One turn moves each row of this set onto another row. After a few examples, where does it send each row asked below?
q_122: [ 12  -8 -19 -27   2 -23 -10   7 -17 -10 -37 -11  -5  18 -15   0  29  30
  -6  37  30  19   3]
q_940: [-17   3   2  11 -12 -24 -16  13 -27  49  -1   3 -22  33  14 -26  44  23
  22  24   6  14  -1]
q_696: [-33  26   3 -42   9  -6   2 -13 -23  24 -50  12  -8  13  25  41  19  19
   7  29  11 -25  25]
q_439: [  1 -16 -37 -37  -9 -19 -29  -3 -19  -3 -29  13 -22  33  14  -3  14  23
 -11  18 -40  36  16]
q_652: [-10 -12  -9 -13  26   8 -15  -3  -9 -10 -14   4  -2  55  16  17  29  38
   3 -32  10  30  36]
q_69: [ 17  24   5 -10  34  10 -38 -13  16  49 -45   7 -20  21  15  25   4  15
  24  29   3  18  18]
q_889: [ -2 -14 -12  14 -41  -2  17  -8 -10  26 -14 -13  12  22  -9  14  23  14
  36  19   7  -7  34]
q_470: [  6   3  -9 -33 -16  -8  -3  -3 -17  -7  -6  20   3  -2  34   4  45  26
   2  -9 -14 -28  38]
q_328: [-25  20  -9   6  -3 -17 -10 -21 -16  46  -5 -36  21  23   4   3  46  13
  29   4  -6  -2  31]
q_361: [-18 -17  -6   8   1  -2   1 -18   9   4   3  10 -11  63   7 -20   8  54
  20   1   7  16  18]
q_108: [-25   1  34  -2  10  25 -31 -21 -31  20 -27 -26  -9  24  42 -27  25  21
   1  -3   6  -1  26]
q_804: [-30  14   4 -19  25 -16  -3 -39 -35   0  -9 -19  11  17  41  18  17  -8
  -2   4  11 -15   8]
q_872: [ 26  -9   1 -14 -21  -8  -9 -13 -31  19  13  32 -16  20  37  23  10  44
  20  24 -42   3  29]
q_839: [ -2  15   2  12 -24  -2  -7   6 -16  47   8   1 -11   5   5  14  22  35
  48  10   4  32  14]
q_179: [  8  21   8 -26  18 -15  24  -3 -12  33   9  -5  -1  23  26 -16  -1 -15
   4   8 -18 -26  36]
q_211: [ 16   4  -6 -53  26  -4 -20  -9 -41 -23  -1  -2  -5  27  35  -4  17  25
  13   4   8   0  53]
q_923: [ -4  -5 -12 -26  -7  -9 -13   9   2  20 -13  20 -17  33  38  34  -8  31
   6  -4 -47  36  22]
q_536: [ -5   5  31 -33   7  15 -15 -13 -10  52  -2   0 -23  13  43 -21  36  15
 -15  36 -15   3  30]
q_573: [  2  13   4 -25   4 -30  38 -27 -18  40  -8  -4  -5  24  -2  20 -19   6
  29  -6 -20  -2  39]
q_18: [ 26   9   6 -34  30   4 -38 -27   8   2 -45 -18 -36  15  18   8  28  21
  18  29   9  -2  33]
q_162: [ -5 -48  10  -3   3  -4   1 -21 -44  45  -7 -12  -1  25  19 -14  18  23
  -3  22  31  32  27]
q_115: [-13 -31 -17 -10  -2  -8   8 -28 -36  35 -37 -30  -1  38  16 -18 -11  13
 -16  24 -25  -8   5]
q_433: [ -3 -13 -46 -11   3  14   7 -28 -33   7 -31  12 -15  30  14 -17   4  69
  10  -1 -17   1  31]
q_432: [-28   8 -23  -7  29 -26  11 -21  -9  23 -26  -2 -36  30  21 -33  11  17
  -9  28 -17  11 -11]
q_617: [ 12  20  34   7  -8  25  -5 -30 -26  34 -50  -2 -15   7 -16  33   2  26
  -6   7  -4  11  25]
q_805: [-11  -4 -18   1  11  13  -5 -41 -30   8 -13  17 -31  57  15  31  -3  51
   8 -16 -18   6  45]
q_690: [-15 -10   6   4  18 -10   9 -29 -40  25 -40 -14 -30   7  -1  -2 -31  -7
  23  -5 -10 -11  33]
q_80: [-37   9 -13 -12  32 -40 -19 -22 -16  18 -14  11   3  25   8  43 -10  -2
  11   1   5  -4  15]
q_899: [ -2 -26  -1   4   4   8 -29 -19 -20  35   9   2  -6  28 -11  26  13  12
   8  18  36  39  47]
q_685: [-20  -8  18  -4  28 -10   3 -15 -29  20  10   9   4  -5   8  -8  -5  -5
   9  44   4  31  47]
q_916: [ 30 -10 -26 -19  17  32  -4 -18   8  21 -45  20 -43  17  24   6  22  17
  15  -9   1  16  12]
q_631: [-29  30 -15 -40  10 -38  -4 -22  10  50 -23  -9  -7  27  11  23   5  17
 -10  32   0   3   9]
q_29: [  4   3 -18  -1  40 -29 -18   0 -28  15  15  -9 -18   2   0  16   9  21
   8  31  21  44  25]
q_399: [ 24  22  -3 -20 -23  14 -36  -9 -39   8 -31   6 -14  35   9  17 -14  47
 -22  19  -3   6   3]
q_324: [ 40 -23 -27   1   0 -16   2  -9 -29  17 -32  -8 -19  -4  -4 -13  21  35
  26  29  10 -16  19]
q_603: [ 24  18  12 -17  20 -33 -11 -16 -21  27 -44 -13 -27   9  21  -2 -13   0
   4 -13  -4  -5  62]
q_664: [ 16  11  26 -19  -7  18 -10   4 -13   8 -44  -8 -12 -16   0  10   9  45
 -13  18  -8 -25  28]
q_50: [  2 -46  -6 -15   2 -12 -16  -8 -38  29  16  -7 -22  18  15  23  17  35
   3  15 -39  26  -1]
q_393: [ 11  22  16  -7   2   3 -20 -27  24  41 -37  30 -28   2  34  -9  16  18
   2  -5 -17  19  16]
q_988: [ -3   7  20 -32  16  42 -33 -24 -52  35 -39 -10 -10  45   6  23  -2  31
  -2  13  -4   2  23]

q_889 goes to q_690
q_162 goes to q_804
Where do these go?
q_923 goes to q_839
q_115 goes to q_108
q_399 goes to q_361

One turn moves each row of this set onto another row. After a few examples, where does it send each row asked below?
q_716: [-15 -18  28 -11  -3 -19  48  31 -34  11 -52   8  69  15  14   5 -14  24
  33  19  20 -24]
q_695: [-39 -15 -14 -11  -6  -9  -7  45 -32  -6   6  11   7  19  11   8   8  24
  23   4 -11 -52]
q_81: [  1 -28  17  32 -26 -19  39  25 -39 -33 -30  22  65  25 -10  -3   2  17
  62   9 -39 -26]
q_862: [ 11 -19   4  17 -16  45   3  10 -61   3 -46  14  47  21   0 -27 -22  -8
  26   3  10  -9]
q_956: [-19   5   1  23 -52  -1   2  45 -32 -19 -13  27  19  18 -21 -18 -28  -8
  36 -14  14  11]
q_303: [-31  -8  26 -14 -12   5   0  33 -69 -32 -13  38  45  14   4   3   9  11
  58 -35 -20  -8]
q_959: [-12 -19  30 -13   1 -19  52  28 -29   6 -43  12  59  20  21 -12  -7  27
  31  30  22 -25]
q_103: [-10 -31  40   9 -18  22  14  44 -11  -4 -52  20  25  48   6  -6  32  11
 -11   8  17 -30]
q_883: [-21  -6  15   1   5  -4  42 -12 -41 -17 -26  36  45  49  23 -21  -4 -28
   9 -18  -3 -37]
q_384: [ -5 -35  43  10 -17  15  10  46 -15  -3 -50  17  25  47  -6   6  34   7
 -13   3  16 -25]
q_91: [-41   1  -7 -15 -13   2  17  29  -6 -11 -33  44  36  16   0  23 -21  -9
 -20  15 -14 -17]
q_438: [-15 -13  28 -11  -4 -17  45  34 -24   9 -52  10  67  18  18 -10 -15  38
  27  15  20 -22]
q_879: [-30 -12  28 -11  -7  17  -2  33 -72 -30  -7  46  47  15   4  18   5  19
  51 -23 -14  -8]
q_416: [ 12   2  15 -15 -26  -2 -12  25  -8 -27 -11  -3  37  56 -29  18   7  24
  21  -1   1   5]
q_4: [ 14   6  29 -12 -16  -4 -11  26  -6 -26  -8  -2  37  50 -19  10   0  16
  19  -4  -3  20]
q_84: [-20  -8  13  21   7  -1  39  -9 -31 -17 -25  39  38  55  25 -15  -4 -32
  11 -13  -4 -31]
q_317: [  4 -27  12  31 -14  46   6   8 -60  -7 -46   6  41  24  11 -21 -25  -7
  23   2  -2  -8]
q_276: [ -4 -21  10  22 -10  47  -1   1 -53   7 -39   9  43  22   5 -25 -20 -13
  29   8   5 -10]
q_339: [-16   1  -3  29 -54  -1  14  41 -41 -18 -19  17  11  13 -23 -11 -32  -6
  27 -19  17   2]
q_259: [-31  -4  29 -11 -14  13  -1  33 -73 -34 -21  45  48  22  11   8  12  22
  55 -18 -21  -9]
q_261: [  6 -31  17  34 -28  -5  37  16 -34 -25 -32  19  71  26 -12   7  -1  27
  60   3 -34 -22]
q_720: [-44   5  -6 -23 -14   3  20  18 -14 -19 -33  31  32  14  -5  23 -22  -9
 -12  20 -24 -22]
q_698: [-24   5  -8  28 -50  -3  10  43 -30 -27 -15  13  16  19 -23 -11 -36   1
  28 -23  11  -1]
q_320: [ 13 -24  22  27 -30 -12  50  16 -36 -20 -20  13  68  19 -14   4   0  18
  58   4 -30 -24]
q_124: [-31 -14 -13 -14   3 -12  -8  43 -35 -18   4  12   8  19   8  10   8  36
  25  17  -3 -43]
q_503: [-29 -17 -18 -11   5 -11  -2  51 -43  -3   1  13  14  17   2   9  16  32
  28   1   0 -46]
q_348: [-36 -14 -13  -7   8 -16  -7  49 -39  -5   3  13  12  13   7  12  18  30
  26   5   2 -34]
q_107: [-18   4  -9  29 -56   8  13  43 -42 -18 -14  19  16  19 -23 -15 -29   3
  27 -15  13   7]
q_615: [ 17   3  26 -22 -24  -6  -7  30 -17 -22 -13  -1  37  52 -17  20   9  15
  17   2  -1  18]
q_189: [-16 -11  22  17   9  -4  37  -2 -42 -20 -17  44  47  51  34 -13   0 -27
   9 -13 -11 -31]
q_88: [-10   2   6  31 -51  -2   3  42 -26 -27 -13  16  12  17 -24 -21 -32   2
  33 -18  15  -1]
q_823: [-35 -17 -16 -10  -3 -15  -7  49 -28   0  -2   9  16  11   5   6  15  28
  27   7   1 -50]
q_592: [ 11 -26  22  27 -32 -14  46  18 -34 -37 -25  13  59  22 -15  -2   3  14
  58   5 -38 -15]
q_458: [-34   0  -9 -21  -2   7  28  18 -15 -19 -34  37  34  17  -8  22 -25  -5
 -21  12 -15 -13]
q_674: [ -3 -26  40   3 -11  14  13  48 -12  -8 -56   9  22  48  -2   4  33   4
 -11   9  11 -25]
q_451: [ 13 -32  21  30 -24 -16  51  23 -37 -26 -22  14  65  22 -19   5  -2  19
  51   8 -33 -20]
q_16: [-10 -34  46   4 -17  13  13  50  -4  -3 -56   9  25  40   8   2  21   8
 -15   2   4 -20]
q_568: [-12 -36  42   6 -20   6  17  44  -5  -2 -52  15  26  47   5  -7  36  21
 -10   1   8 -24]
q_304: [-16  -5  20  11   9  -6  41   0 -43 -22 -25  43  50  46  22 -11  -9 -28
  -3 -20  -7 -39]
q_278: [-11  -3  14  10   7  -8  43   1 -43 -20 -20  50  41  51  25  -6  -1 -30
   3 -15  -6 -35]

q_674 goes to q_348
q_695 goes to q_88
Where do these go?
q_959 goes to q_91
q_259 goes to q_276
q_862 goes to q_716
q_261 goes to q_883
q_698 goes to q_592
q_384 goes to q_503

